In the data rows, the value 128 means zero.
Some points, one per row:
[132 153 133 133 150 117 133 150]
[111 103 140 103 120 110 104 130]
[119 166 182 107 161 137 130 173]
[146  94  89 127  93 119 127 101]
[135 178 103 203 195 114 191 130]
[120  89 145  66  81 112  61 152]
[120 107 140  80 115 119  95 129]
[118 203 101 226 186 106 239 128]
[120  79  98 128  93 113 130  81]
[104 139 117 129 146 129 133 112]
[153 113 178  85 109 143  95 160]
[112 154 113 111 126 110 141 116]
[135 199 136 184 207 112 184 135]
[160  86 176  68 105 132  89 145]
[144 210 126 241 205 108 221 128]
[127 121 127  86 127 148 101 147]
[132 121 167  65 101 112  88 131]
[143 223 123 219 230 103 204 162]
[125  57  97  75  63 151 100  84]
[115 112 120 130 114 128 128 122]
[128 175 128 180 173 131 188 124]
[127 112 149  61  90 120  61 144]
[138 201 120 166 212 132 164 151]
[120 137 166 105 177 114 105 156]
[137 154 145 127 135 139 127 124]
[110 156 119 144 154 105 150 117]
Here are 12 more points, each followed by its number:
[110 177 127 172 169 108 174 105] 0
[116 143 153 138 123 124 139 152] 1
[128 151 111 146 147 133 159 113] 2
[117 100 135  73 102 140  80 154] 3
[121 150 123 154 150 133 177 134] 4
[123 169 149 139 186 118 107 181] 5
[113 155 162  98 161 112 115 176] 6
[146  73  82 103  66 132 113  85] 7
[127  53  98  84  83 129  68  94] 8
[132 177  99 201 178 107 207 142] 9
[118 112 119 110 109 122 112 101] 10
[120 132 118 129 115 144 134 125] 11
Which two of these numbered points are nearest to each point below, ignoring the 3 directions in which the first points spread most? Their numbers follow each, nearest first.
[148  45  92 107  43 127  81 107] > 5 9
[153  90 139 107  97 123  81 168] > 5 9
[136 200 116 199 222 107 178 140] > 8 7
[110 115 138  98 111 118 128 100] > 0 10
[135 190 122 211 231 126 187 146] > 8 5
[154 106 173  96 130 124  76 173] > 5 8
[121 147 130 134 160 136 135 164] > 3 6
[149 117 124 133 133 118 134 154] > 9 6
[103 139 117 166 154 133 177 116] > 4 11
[135 165 113 122 162 115 137 144] > 7 2
[130  35 118  78  38 128  97 100] > 6 9
[109 135 117 118 140 116 102 145] > 5 3
[117 134 183  88 151 139 107 182] > 4 6
[120  73 108  98  44 151 106 100] > 11 1
[146 124 126 103 119 118 108 134] > 7 10
[150  76  86 104  46 127 105  86] > 7 10
[155 122 174  78  92 162  98 165] > 11 4
[128 183 124 200 192 102 198 141] > 6 9
[116 210 102 202 214  98 208 133] > 6 7
[137 118 134 142 150 131 149 136] > 6 4
[125 129 123 144 147 142 111 156] > 5 3
[162 123 148 104 106 121 112 157] > 9 7
[136 154 105 161 118 110 165 128] > 9 6
Now 12 new points, numbered from 0 again:
[143  86 110 135  79 130 139  87] 0
[126 133 128 168 155 138 145  88] 1
[115 148 130 127 116 116 100 155] 2
[128  97 169  92 105 132  69 161] 3
[140 115 123 128 117 140 109 146] 4
[138 179 160 153 163 124 147 147] 5
[124 133 130 120 129 116 110 165] 6
[132  58 100 112  57 134 127  97] 7
[125 182 157 163 173 132 145 135] 8
[143 105 150  72 128 139  90 148] 9
[162  81 145  91  87 152  67 104] 10
[166  69 119  85  75 159  80  83] 11
The same question for these:
[142 119 137 104  98 121  64 144] > 2 4
[130  80 108  97  74 150  71 123] > 4 2
[115 138  87 171 139 138 161 120] > 4 7
[107 154 144 134 148 140 123 122] > 8 1
[129 153 141 113 152 136 108 116] > 11 10
[128  68  96  82  59 116  72 111] > 6 4
[103 161 100 153 157 131 140 127] > 4 9
[117 179 129 235 195 105 189 129] > 3 0
[114 184 115 207 186 107 179 142] > 3 6
[130 132 149 121 131 134 145 157] > 7 0
[109  74 118 108  74 148 106  83] > 8 1
[130  74  99 112  50 148  73 116] > 2 4
[117 130 131 110 126 132 139 154] > 7 6
[138  92 114 144  86 145 125  88] > 8 5
[142 100 174  91 121 144  64 137] > 1 10
[155  88 127  83  51 142  86 104] > 5 0
[153  87  78 126  83 132 100  76] > 10 11
[128 137 142 126 172 109 121 172] > 6 9
[139  62 114 119  80 126 116  77] > 0 5
[121 111 116 127  81 113 113  80] > 5 0
[136 105 123 124 115 114 126 112] > 0 5
[147  95  90 127  77 151 103 105] > 4 2
[139 109 155  65 117 140  59 133] > 10 11
